(in the rows, 128 means zero)
The rows below fall into families. The same turns and mirrors carry the whole set onto itself and the rows of a family onto each other. For each named row, which other rows are in its family? Write them in the order they are listed.
These 36 rows form 6 families of 6 rows each.
k_115: [123 114  95 161 100 134 142 141 129 150 111 133 133 129 152 112 108 149
 130 106]
k_458: [148 112 104 126 107 135 146 100  94 115  95 135 128 120 158 107 109 132
  90 160]
k_153: [155 118 148 152 137 118 137 153 116 120 154 114 135 139 154 135 111 126
  94 171]
k_230: [128 125 140 135  97 124 128 124 131 157 125 122 131 132 165 124 145 150
 143 176]
k_286: [142 110 105 134 107 133 149 102  99 112  92 129 123 118 160 112 112 139
  90 168]
k_776: [140 122 153 110  98 131 122 121 117 168 122 146 143 134 160 121 139 132
 128 164]
k_264: [144 118  90 137 103 129 144  95 105 110 103 119 121 120 158 107 111 144
 109 161]
k_730: [115 108 104 167 104 133 148 151 129 147 105 131 131 127 157 120 114 154
 119 116]
k_801: [157 110 147 115 138 150 148 133  79 143 115 108 145 111 142 118  91 141
 115 125]
k_608: [135 130 137 126  92 124 120 116 127 162 133 126 135 134 161 117 141 146
 149 166]
k_504: [140 113  98 140 106 129 150 101 105 109  96 120 123 118 161 110 115 142
 100 168]
k_301: [143 155 125 166 134 119 120 153 103 146 116 109 119 132 147 120 147 165
 100 153]
k_645: [124 104 121 147 108 140 149 151 117 156  98 150 139 129 152 119 108 140
 101 108]
k_939: [132 108 110 142 103 139 142 142 115 157 106 154 142 130 148 111 103 135
 112 101]
k_588: [142 129 143 114  92 129 116 113 120 168 131 137 139 135 159 115 136 134
 142 159]
k_785: [152 116  97 123 103 134 141  91  96 117 101 134 128 122 154 103 107 131
  99 155]
k_135: [162 131 127 153 127 114 124 137 121 121 170 104 134 140 150 124 106 126
 121 160]
k_753: [139 109 139 144 142 141 159 146  95 130 113  84 132 107 152 130 104 161
 121 142]
k_490: [168 131 131 140 129 118 119 132 113 127 171 116 139 143 146 119 100 118
 116 151]
k_556: [161 166 115 146 122 122 101 134  96 156 130 120 126 138 137 101 131 150
 117 130]
k_252: [164 159 129 134 126 127 103 137  86 160 123 135 131 139 135 106 131 141
 100 128]
k_236: [116 104 114 160 108 137 154 155 124 148  97 140 135 126 156 124 114 147
 105 118]
k_548: [154 124 135 159 132 115 132 147 121 117 160 104 132 138 154 131 110 130
 110 169]
k_764: [147 150 140 155 138 123 122 157  93 152 108 125 122 132 146 122 145 155
  84 151]
k_860: [147 105 152 129 142 147 157 145  85 136 109 100 139 110 150 128  99 150
 109 137]
k_488: [131 117 158 119 102 130 131 129 120 165 116 141 140 131 164 127 145 139
 120 173]
k_374: [130 117 102 148  97 136 138 137 122 155 113 143 139 131 149 106 104 139
 127  99]
k_906: [162 116 151 137 139 123 131 148 109 127 155 125 141 140 150 131 106 118
  90 162]
k_471: [160 119 131 118 132 147 139 125  84 143 128 101 143 113 140 110  89 142
 136 117]
k_345: [170 125 143 133 131 123 124 137 107 131 162 126 144 143 145 122 100 112
 101 153]
k_739: [157 151 141 138 135 128 115 148  84 159 111 137 131 138 142 116 138 144
  81 140]
k_221: [150 119  92 129 101 132 140  92 101 114 105 126 126 121 155 103 107 136
 108 157]
k_6: [152 123 121 133 129 141 142 124  95 133 132  84 137 113 144 110  93 154
 149 122]
k_95: [150 164 113 162 125 118 109 141 106 148 128 107 120 135 143 111 141 162
 117 143]
k_349: [124 120 151 131 101 127 132 130 126 157 116 130 134 131 167 129 150 148
 127 180]
k_446: [141 118 124 146 132 138 150 136 101 129 124  76 130 109 149 121 100 162
 142 136]

The rest of the family of k_785: k_458, k_286, k_264, k_504, k_221
The rest of the family of k_301: k_556, k_252, k_764, k_739, k_95
The rest of the family of k_608: k_230, k_776, k_588, k_488, k_349
The rest of the family of k_730: k_115, k_645, k_939, k_236, k_374

The rows below fall into families. The same turns and mirrors carry the whole set onto itself and the rows of a family onto each other. For each named row, which other rows are in its family? Write them in the order they are listed.
These 18 rows form 3 families of 6 rows each.
k_618: [136 124 131 116  85 129 151 130 106 146 152 148 118 134 103 110 105 130
 141 120 125 153 157 144 194 117 128 149 155 115 117 121 160 150 143 105
 116 118 142  98 140 135 164 170 125 126  88 124]
k_64: [174 127 105 114 122 136 160 127 108 122 120 131 159 120  81 150  92 159
 113 123 146 136 113 146 151 109 116 185 160 107 111 116 132 128 160 149
  97  93 137  96 140 103 131 172 128 124 103 144]
k_922: [131 145 141  81 108 137 155 113 107 132 127 140 133 138  96 142 100 165
 147 107 147 128 169 143 151 169  96 171 151 163 107 140 142 128 173 134
 137 157 124  94 136 125 146 142 186 138 135 146]
k_668: [161 118 113 110 122 147 152 139 123 134 131 135 159 136  70 155  95 170
 126 115 150 130 112 134 152 108 128 171 164 114 111 119 125 115 145 152
 103 102 146 123 145  99 119 168 118 121 112 139]
k_720: [118 128 130  83 104 125 150 117 114 144 143 141 133 151 106 136  99 168
 148 105 153 120 148 127 154 174 111 173 150 153 116 141 147 111 158 150
 122 166 135  87 136 118 137 139 180 145 130 139]
k_256: [157 155 130 124  54 135 149 101 133 121 135 122 134 142  94 123 119 146
 126 102 142 120 144 136 122 120 109 164 139 178  79 134 135 147 161 103
 127 111 133 138 168 106 118 140 130 126 118 148]
k_461: [126 130 130 110 104  83 152  92 115 154 129  97 123 110 122 124  86 150
 120 103 146 157 142 130 148 119  93 179 146 102 141 151 157 151 162 127
 121 128 136  93 127  98 115 122 128 128  91 148]
k_382: [171 139 117 101  82 142 122 118 136 131 159 116 130 144  83 129 107 162
 110 104 127 164 133 157 131 139 112 138 124 141 137 111 125 120 174 105
 131 129 110  96  99  89 116 127 164 133 123 112]
k_285: [123 130 133 122  89 130 161 133 115 145 148 143 141 117  89 132 106 144
 141 128 113 155 164 149 193 130 130 149 145 136 112 122 165 140 125 105
 129 111 136  93 132 143 155 162 128 122  84 120]
k_101: [124 113 128 112  84 135 167 139 102 153 162 135 122 137 103 123 107 128
 135 115 121 137 166 135 190 135 127 144 161 142 120 137 168 141 139 100
 134 112 145  92 125 134 153 160 119 119  93 126]
k_396: [155 147 116 123  59 138 147  93 125 113 140 126 134 136 112 122 123 151
 133 102 128 106 157 126 129 125 121 167 146 167  83 148 137 153 146 114
 122 110 154 141 157  96 130 151 122 125 132 135]
k_429: [162 123  96 118  85 142 120 117 145 140 157  99 142 148  84 138 113 158
 122 111 121 160 133 154 131 143 119 141 131 149 145 117 133 122 158 110
 128 103 117  90  91  91 113 137 154 133 119 125]
k_241: [128 145 136  84  99 138 151 110 126 142 116 148 136 138 100 139  86 166
 156 101 135 124 142 128 146 164  96 165 158 151 118 141 138 119 145 135
 138 163 138  89 149 122 137 142 185 138 129 160]
k_5: [168 137 124 114 119 133 158 141 110 139 125 133 153 141  89 149  88 170
 110 122 144 112 109 140 148 112 104 173 162 111 101 113 130 116 136 156
 103  98 134 108 135  93 120 157 129 121  95 153]
k_231: [121 129 133 107 110  95 140  90 128 143 143 104 137 106 111 122  95 162
 114 115 147 144 143 121 145 135  84 183 132 106 135 160 156 154 161 130
 119 127 148  98 103  84 109 123 119 129 106 137]
k_184: [163 174 136 126  51 128 134  91 137 119 145 120 134 142  99 133 118 139
 129  96 133 115 145 124 131 125 119 181 133 160  76 142 136 146 142 106
 118 111 139 130 141 105 129 152 125 139 115 131]
k_765: [176 137 107 113  93 129 134 133 128 132 152 112 141 135  93 126 108 157
 108 103 116 156 135 162 141 158 122 142 127 149 149 117 126 117 150 111
 133 102 118  97  98 104 119 119 169 146 127 119]
k_191: [126 150 140 102 120  90 145  97 123 137 139 106 128 115 108 107  89 152
 117 101 125 151 152 108 140 122  99 173 145 102 141 166 147 149 159 116
 119 121 153  98 120  90 120 117 130 127  90 132]

The rest of the family of k_396: k_668, k_720, k_101, k_429, k_231
The rest of the family of k_382: k_618, k_64, k_922, k_256, k_461

The rows below fall into families. The same turns and mirrors carry the whole set onto itself and the rows of a family onto each other. For each named row, which other rows are in its family? Write them in the order they are listed.
These 16 rows form 4 families of 4 rows each.
k_249: [186 131 115 150 124 123 142 119 120 145 149 145 126 125 119 118 159 101
 123 135 137 156 127 133 141 155 106 125 130 120 126 151 132 134 138]
k_88: [121 122 110 114  99 117 151 108 125 117 131 124 122 119 169 125 123 129
 117 160 143 140 143 125 144 147 104 112 122 141 139 147 103 151 171]
k_960: [122 106 112 119  99 130 154 109 116 102 121 136 115 110 154 129 109 134
 120 157 140 141 142 108 142 134 123 106 122 128 133 144  92 141 155]
k_550: [144 109 118 136 143 124 134 163 131 155 137 148 146 150 116 117 134 125
 121 114 147 100 155  99 121 128 126 133 136 137 116  91 154 128 139]
k_499: [162 130 109 141 134 151 138 136 138 135 139 124 138 116 136 130 154  99
 119 143 131 154 134 150 131 154 114 116 140 112 120 159 137 135 142]
k_985: [163 132 111 153 122 141 146 125 128 132 157 144 132 131 128 123 155  86
 107 130 120 153 136 137 138 140 117 118 141 129 111 159 141 135 132]
k_826: [107 149 132 149  92 151 130 142 161 149 129 118 104 153 107 128 141 130
 135 134 131 141 123 119 145 112 139 136 158 155 137  94 115 119 133]
k_40: [127 143 125 136  90 138 122 133 162 155 127 118  96 146  98 128 148 153
 146 133 138 149 122 110 142 118 137 144 160 135 156  95 124 125 141]
k_186: [131 117 119 132 120 114 120 139 146 151 124 145 143 162 113 108 116 144
 123 114 126  85 148 117 108 150 135 136 122 136 117  85 141 136 161]
k_635: [108 116 122 137  89 134 129  89 138 113 123 110 112 100 136 118 129 142
 108 150 149 144 128 119 138 131 126 121 130 109 137 146  90 126 150]
k_853: [163 115 106 150 122 111 140 118 121 155 154 146 131 130 131 105 145 106
 118 122 146 150 136 132 121 153 104 132 131 118  94 141 142 145 139]
k_463: [125 156 127 133 106 135 119 131 153 140 141 110 102 144  94 130 142 162
 134 123 125 134 136 104 147 109 127 140 155 157 146  93 130 124 130]
k_852: [102 126 120 146  75 145 130 139 164 147 124 124 104 152 124 136 129 146
 128 129 147 133 120 105 150  99 123 123 145 142 154 106 105 117 139]
k_133: [119 119 126 124  94 127 148  99 132 100 116 132 129 112 145 124 110 145
 109 156 135 132 126 118 126 154 109 119 118 118 137 154 103 131 152]
k_50: [131 123 123 139 121 121 112 146 147 154 118 136 123 162 109 136 104 147
 142 109 114  97 145 115 113 137 117 122 124 138 106  88 134 136 157]
k_82: [128 114 117 127 122 129 129 154 118 145 113 147 128 152 109 116 110 136
 130 115 139  91 158 117 124 132 134 128 127 146 117  81 154 146 156]

The rest of the family of k_463: k_88, k_499, k_50
The rest of the family of k_550: k_635, k_853, k_852
The rest of the family of k_985: k_960, k_40, k_186

The rows below fall into families. The same turns and mirrors carry the whole set onto itself and the rows of a family onto each other. For each named row, which other rows are in its family? Write them in the order they are listed.
These 16 rows form 4 families of 4 rows each.
k_121: [168 153 140 120 118 138 133 134 134 145 136 148]
k_354: [114 130 109 125 121 119 121  97 120 118  88 126]
k_509: [124 127 112 134 111 116 135 102 117 144 106 110]
k_539: [141 184 127 117 139 142 120 115 125 104 136 149]
k_669: [146 164 129 118 110 134 126  90 109  93 118 125]
k_786: [124 142 112 144 151 112 132 109 119 156 119 111]
k_987: [145 108 138 112 108 119 126 109 137 130  96 125]
k_863: [120 126 131 136 133 118 131 101 110 106  89 106]
k_227: [117 136 116 133 170 111 118 117 136 143 104 130]
k_127: [155 139 151 116 159 122 123 130 152 146 133 135]
k_80: [153 173 154 124 146 142 130 123 120  96 135 134]
k_887: [139 168 122 138 176 117 123 100 111 122 118 120]
k_542: [124 123 141 139 167 111 130 119 128 131 100 110]
k_144: [158 141 166 112 120 140 131 132 139 108 125 138]
k_182: [147 143 143 102 117 138 120 130 152 124 127 154]
k_225: [162 178 126 126 119 141 132 117 110 123 136 143]

The rest of the family of k_887: k_669, k_987, k_127
The rest of the family of k_354: k_539, k_227, k_182
The rest of the family of k_509: k_121, k_786, k_225

The rows below fall into families. The same turns and mirrors carry the whole set onto itself and the rows of a family onto each other. For each named row, which other rows are in its family? Write them in the order they are listed.
These 16 rows form 4 families of 4 rows each.
k_484: [115 121 103 128 124 140 133 109 140 148 138 134 107 110 131 176 135 166
 137 172 102 139 144 126 134 108 112 129 118 139 158 119 141 135 159 134
 152 145 139 158 143 100 137 143 128]
k_771: [114 111  85 157 147 119 112 153 146 166 138 160 126 107 134 106 122 115
 134 149 139 130 139 160 112 127  96 127 128 125 112 147 128 116  99  96
 129 136 113 135 129 100 125 159  99]
k_87: [124 152 115 122 133 134 133 116 109 166 128 120 120 107 119 172 139 148
 177 131 162 127 145 123 142 131 115  87 119 125 124 132 124 154 138 145
 135 159 154 132 120 140 143 140  96]
k_843: [121 120  93 122 123 148 126 113 130 140 135 139  93 107 134 193 134 170
 126 166 108 135 152 141 134 111 109 139 113 131 150 104 135 144 143 138
 122 125 145 141 141 128 146 100 115]
k_630: [ 99 132 105 111 116 144 130  92 141 146 145 141 116 108 136 174 136 158
 117 160 119 161 166 152 142 129 108 157 124 132 155 120 141 161 143 133
 117 136 141 152 137 114 150 120 133]
k_623: [124 134 121 129 131 143 139 117 128 158 134 124 134 119 132 172 161 153
 164 123 160 131 126 137 143 134 108 104  99 126 133 109 104 150 121 144
  92 161 143 135 132 131 139 141 125]
k_684: [103 149  83 130 143 109 107 113 159 139  96 149 150 109 136 121 134 126
 146 159 128 119 156 131 145 148 113 165 110 133 115 151 126 132 128  74
 141 109 134 144 142 126 129 104 110]
k_828: [107 124  92 119 129 108 114 116 138 141  96 143 146 114 113 117 118 133
 139 146 138 116 154 125 139 156  96 158  96 139 101 138 122 142 132  83
 152 118 107 135 151 142 135 106  84]
k_788: [132 115 107 142 150 118 104 141 146 148 120 170 128 126 132  99 126  98
 144 158 134 127 130 141 120 134 106 106 143 123  97 150 125 131 104  94
 127 150 116 143 134 117 147 145 104]
k_964: [110 122  95 113 131 109 119 112 171 144  90 138 145 119 120 127 122 136
 137 142 137  99 129 130 141 146 110 166 110 136 115 136  95 133 134  84
 136 108 131 116 134 105 127 118 109]
k_105: [131 106  94 143 139 110  94 138 125 158 132 154 120 112  98 100 116 107
 153 145 145 143 153 145 128 134 103 127 131 119 108 142 137 124  89  94
 114 137 119 138 119 119 149 156 118]
k_813: [134 108 104 140 146 108 124 149 137 163 118 155 120 106 120 113 107  93
 122 162 127 118 138 144 108 122 114 124 132 115 107 153 131 144 105  98
 115 133 145 109 135 116 149 150  94]
k_170: [111 116  77 127 124 128 119 106 141 135  88 149 117 112 134 115 137 130
 142 139 138 126 153 125 136 148 122 167  99 128 118 131 112 103 121  81
 146 113 120 145 155 120 130 102  95]
k_928: [134 137 108 121 140 156 152 114 122 152 148 151 112 128 121 161 143 149
 160 129 180 143 133 142 126 128 121  99 121 115 117 115 115 170 119 130
 113 171 145 138 141 130 135 124 113]
k_935: [134 119 115 119 122 143 112 119 123 176 145 140 120 102 120 170 153 169
 170 125 166 124 136 142 137 117 120 101 127 119 118 109 121 165 126 139
 108 159 142 125 123 130 147 138 116]
k_748: [126 112 104 127 124 146 130 113 136 152 127 131 102 128 131 186 139 154
 121 159 114 153 176 149 134 117 124 132 119 140 139 120 156 166 145 139
 135 130 149 136 162 124 144 127 134]

The rest of the family of k_964: k_484, k_87, k_813
The rest of the family of k_623: k_771, k_828, k_748
The rest of the family of k_630: k_105, k_170, k_928

The rows below fall into families. The same turns and mirrors carry the whole set onto itself and the rows of a family onto each other. For each named row, which other rows are in its family? Write them in the order they are listed.
These 30 rows form 5 families of 6 rows each.
k_73: [148 141 107  61 147 122 108 112 124 105 186 123 164 122 133  86 127 112
 115 124 142 148 148 141 151 125]
k_253: [113 168  77  68 157 145 143 106 137 143 121 116 145 163 126  95 101 123
 124 114 161 102 144 152 134 137]
k_587: [133 160  54 102 157 124 147 134 117 149 158 136 133 122 128 127  87 131
  96 155 136 138 145 125 132 136]
k_35: [130 175  74 107 141 130 132  98 138 105 169 114 172 109 109 109 111 140
  97 148 148 136 120 135 137 134]
k_61: [166 158 115  72 156 104  90 120 123 118 147 102 141 139 116 106  96 100
 101 119 127 139 165 164 148 117]
k_330: [165 150 118  78 174 119 142 131 130 113 155 105 142 139 113  87 119 118
  94 106 135 126 147 160 120 115]
k_892: [131 131  58  87 166 128 151 124 104 160 149 139 148 131 119 131  99 128
 117 154 122 143 146 163 141 128]
k_586: [131 147 112  94 127 114 104 103  89 129 178  97 122 149 107 125  98 119
 107 129 148 115 163 138 153  82]
k_496: [118 173  47  78 146 115 147 109 113 154 146 138 148 151 130 111  78 120
 111 131 174 116 163 132 141 124]
k_81: [124 184  97  84 129 136 123  92 119 127 136 122 170 149 124  96 105 137
 114 113 179  84 153 146 136 107]
k_574: [157 158 119  92 118 101  94 114  95 127 163 106 130 141 123 118 106 113
  92 145 161 124 155 132 149  89]
k_712: [144 142 115  65 153 138 140 114 110 139 125 102 148 147 119 114 138 127
 154 137 157 126 140 160 149 132]
k_851: [118 141  74 111 153 142 144  90 110 138 174 116 179 127  99 123  93 134
  99 137 131 149 136 138 157 111]
k_724: [166 145 138  78 153 115 105 127 117 123 150 115 154 140 133  89 114  99
  93 122 134 139 144 156 143 114]
k_727: [140 162  95  84 167 154 141 150 117 155 128 116 122 147 120 110 107 140
 113 135 139 110 141 164 120 137]
k_464: [134 167  88 102 131 128 103  84 116 113 152 107 168 133  92 133 102 144
 122 155 145 108 150 180 155 104]
k_356: [141 139 103  92 124 112 111 115 116 120 157 129 127 138 153 132  97 120
 114 172 151 121 165 120 158 111]
k_968: [130 148 122  80 162 156 121 133 103 162 141  99 142 154 117 100 102 113
 111 112 131 143 136 149 149 133]
k_825: [164 137  62  69 161 119 144 132  88 168 160 138 143 139 109 122 112 133
 115 142 159 135 165 144 153 106]
k_129: [133 161  95  84 142 100 132 103 113 137 138 143 138 153 143 108  92 107
 110 114 162  88 171 127 140  99]
k_900: [129 181 110 107 120 121 124 103 101 119 161 111 146 135 109 116 125 138
 127 155 175  95 128 151 140 112]
k_85: [169 133  74  88 162 138 145 101 147 117 140 103 168 132 104 121 104 144
  83 143 143 146 152 134 148 108]
k_722: [137 172  85  96 113 132 100  94 111 121 153  90 147 131  95 132 114 150
 108 157 165 117 142 154 144  99]
k_650: [136 156  81  64 166 117 133 103 143 121 150 134 155 147 131  81 100 104
  97  91 144 112 158 141 135 118]
k_568: [128 145  50  94 145 136 137  91 124 123 166 102 165 118  94 131 107 148
 100 148 135 149 137 150 140 114]
k_361: [129 174  68  86 142 116 146  83 138 112 146 117 182 136 124 101  87 124
  94 115 170 127 156 125 137 115]
k_600: [142 157  75  95 165 126 127 125 103 167 131 139 163 136 120 130  82 118
 119 154 128 142 149 165 158 141]
k_823: [162 158 111  93 144  77 133 121  96 119 173 128 129 137 120 111 112 107
 106 136 160 111 159 144 135  94]
k_267: [136 133 120  80 167 150 134 137 105 158 135 125 147 149 131 101 116 117
 121 131 127 130 132 172 138 132]
k_959: [140 158  93  86 128 175 100 117 126 133 156 115 151 143 116 110 111 164
 102 158 163 103 147 152 150 108]

The rest of the family of k_73: k_712, k_356, k_825, k_85, k_959
The rest of the family of k_586: k_61, k_851, k_464, k_968, k_600
The rest of the family of k_574: k_892, k_724, k_722, k_568, k_267
The rest of the family of k_496: k_253, k_81, k_129, k_650, k_361

